Small tables with named rows and columns. After each table, cells are looked up by row and column.

tunuko
columns: tefef, giri, fetor, gamo, vom, ruketof, gakul, zak
kunida: [2044, 566, 212, 1831, 1522, 1093, -747, -7341]
meres: [1854, 2974, -126, -867, 8663, 2017, 5360, 9437]
tovuvu: [9767, -1803, 4396, -1038, 679, 3671, -314, -4716]
surak: [1339, 790, 592, 2300, 2095, 1790, 1, -5012]
zug: [3469, 2133, 4081, 4671, -3379, 2290, 27, -3756]

What is the vom of tovuvu in tunuko? 679
What is the gakul of zug in tunuko? 27
What is the zak of meres in tunuko? 9437
What is the gakul of meres in tunuko? 5360
What is the fetor of surak in tunuko? 592
What is the tefef of tovuvu in tunuko? 9767
What is the tefef of zug in tunuko? 3469
What is the ruketof of surak in tunuko? 1790
What is the fetor of tovuvu in tunuko? 4396
What is the zak of surak in tunuko? -5012
What is the zak of tovuvu in tunuko? -4716
What is the vom of zug in tunuko? -3379
Which row has the largest zak? meres

Table tesa
fields: gupune, zavozod
dufo: [-7908, 568]
pakor: [-2307, 5914]
kiz: [4164, -1618]
nepe: [1641, -7629]
noga: [-5339, 6274]
tav: [-4578, 6336]
videg: [-7032, 5200]
ragez: [2205, -7457]
nuguse: [3338, 628]

What is the gupune of dufo in tesa? -7908
What is the zavozod of tav in tesa? 6336
What is the zavozod of nuguse in tesa? 628
What is the gupune of tav in tesa? -4578
What is the zavozod of kiz in tesa? -1618
What is the zavozod of nepe in tesa? -7629
What is the gupune of kiz in tesa? 4164
What is the gupune of nepe in tesa? 1641
What is the zavozod of pakor in tesa? 5914
What is the gupune of ragez in tesa? 2205
What is the zavozod of ragez in tesa? -7457
What is the gupune of noga in tesa? -5339
What is the zavozod of videg in tesa? 5200
What is the gupune of nuguse in tesa? 3338
What is the zavozod of noga in tesa? 6274
What is the gupune of videg in tesa? -7032
What is the zavozod of dufo in tesa? 568
What is the gupune of pakor in tesa? -2307

Table sizodi
         vivof  vefal  boseta  komelud  mozu
dizur      241     72     251      104   120
seg        158     81     195      109   122
tasukil     76     49     105       83   113

What is the vefal of dizur in sizodi?
72
What is the vefal of tasukil in sizodi?
49
What is the boseta of dizur in sizodi?
251
What is the mozu of seg in sizodi?
122
What is the mozu of dizur in sizodi?
120
What is the boseta of tasukil in sizodi?
105
What is the vivof of dizur in sizodi?
241
What is the vivof of tasukil in sizodi?
76
What is the vefal of seg in sizodi?
81
What is the boseta of seg in sizodi?
195
What is the mozu of tasukil in sizodi?
113
What is the komelud of seg in sizodi?
109
What is the komelud of tasukil in sizodi?
83
What is the komelud of dizur in sizodi?
104
What is the vivof of seg in sizodi?
158

Table gato
|  | kemil | bidi | lekas | kebe | nubemol |
|---|---|---|---|---|---|
| vid | 421 | 414 | 412 | 405 | 419 |
| zod | 807 | 492 | 398 | 111 | 749 |
| dok | 693 | 469 | 402 | 198 | 652 |
| ramozin | 621 | 454 | 405 | 252 | 591 |
| bovupu | 571 | 444 | 406 | 291 | 547 |

bidi of dok: 469
kebe of ramozin: 252
lekas of dok: 402
kemil of vid: 421
bidi of ramozin: 454
nubemol of ramozin: 591
lekas of zod: 398
kemil of zod: 807
lekas of ramozin: 405
nubemol of dok: 652
bidi of vid: 414
bidi of zod: 492
kebe of vid: 405
kemil of dok: 693
lekas of vid: 412
kebe of bovupu: 291
kebe of dok: 198
lekas of bovupu: 406
nubemol of zod: 749
nubemol of bovupu: 547

Table legufa
cols = tofo, boge
vadep: [448, -916]
dibinog: [-71, -427]
pifaze: [177, -745]
navarof: [342, -852]
sata: [-101, -349]
tovabud: [281, -792]
vozavud: [133, -644]
viru: [-225, -276]
bis: [-269, -173]
sonagop: [549, -959]
los: [47, -579]

What is the boge of navarof in legufa? -852
What is the boge of bis in legufa? -173
What is the boge of vadep in legufa? -916
What is the tofo of vozavud in legufa? 133
What is the tofo of vadep in legufa? 448
What is the tofo of tovabud in legufa? 281
What is the boge of sonagop in legufa? -959
What is the boge of vozavud in legufa? -644
What is the tofo of dibinog in legufa? -71
What is the boge of pifaze in legufa? -745
What is the tofo of bis in legufa? -269
What is the boge of viru in legufa? -276

Table segok
|  | luf | vumol | rikinon | pem | kegi | nol |
|---|---|---|---|---|---|---|
| tepag | 72.285 | -58.932 | -36.522 | -67.139 | -31.080 | 5.223 |
| luk | 61.807 | -55.474 | -50.146 | -63.476 | -25.409 | 17.503 |
| fev | -67.993 | 12.549 | -5.669 | 77.471 | 8.742 | -29.689 |
| sig | -45.948 | 5.329 | -19.211 | 46.238 | 8.316 | -6.509 |
| maz | 13.663 | 40.375 | 87.832 | -7.122 | 3.226 | -24.109 |
| gopude | -78.542 | -20.403 | -61.820 | 91.362 | 0.750 | -27.958 |
| taki | -53.235 | 3.464 | -22.370 | 55.677 | 8.408 | -12.373 |
| vizo | 53.672 | 7.886 | 63.913 | -46.199 | -12.318 | -16.688 |
| gofud | 61.320 | 19.090 | 25.757 | -91.470 | 7.060 | 54.872 |
| papus | -64.216 | 42.120 | 49.314 | 76.090 | 14.770 | -41.205 |
| lemifa | 31.064 | -14.186 | -53.045 | -63.387 | 6.262 | 65.929 |
| vug | 41.621 | -51.625 | -68.855 | -51.030 | -17.373 | 31.116 |

maz, rikinon => 87.832
tepag, kegi => -31.080
taki, rikinon => -22.370
lemifa, luf => 31.064
taki, kegi => 8.408
tepag, nol => 5.223
taki, nol => -12.373
gofud, kegi => 7.060
lemifa, pem => -63.387
tepag, luf => 72.285
gofud, luf => 61.320
tepag, rikinon => -36.522
papus, vumol => 42.120
tepag, pem => -67.139
papus, luf => -64.216
fev, rikinon => -5.669

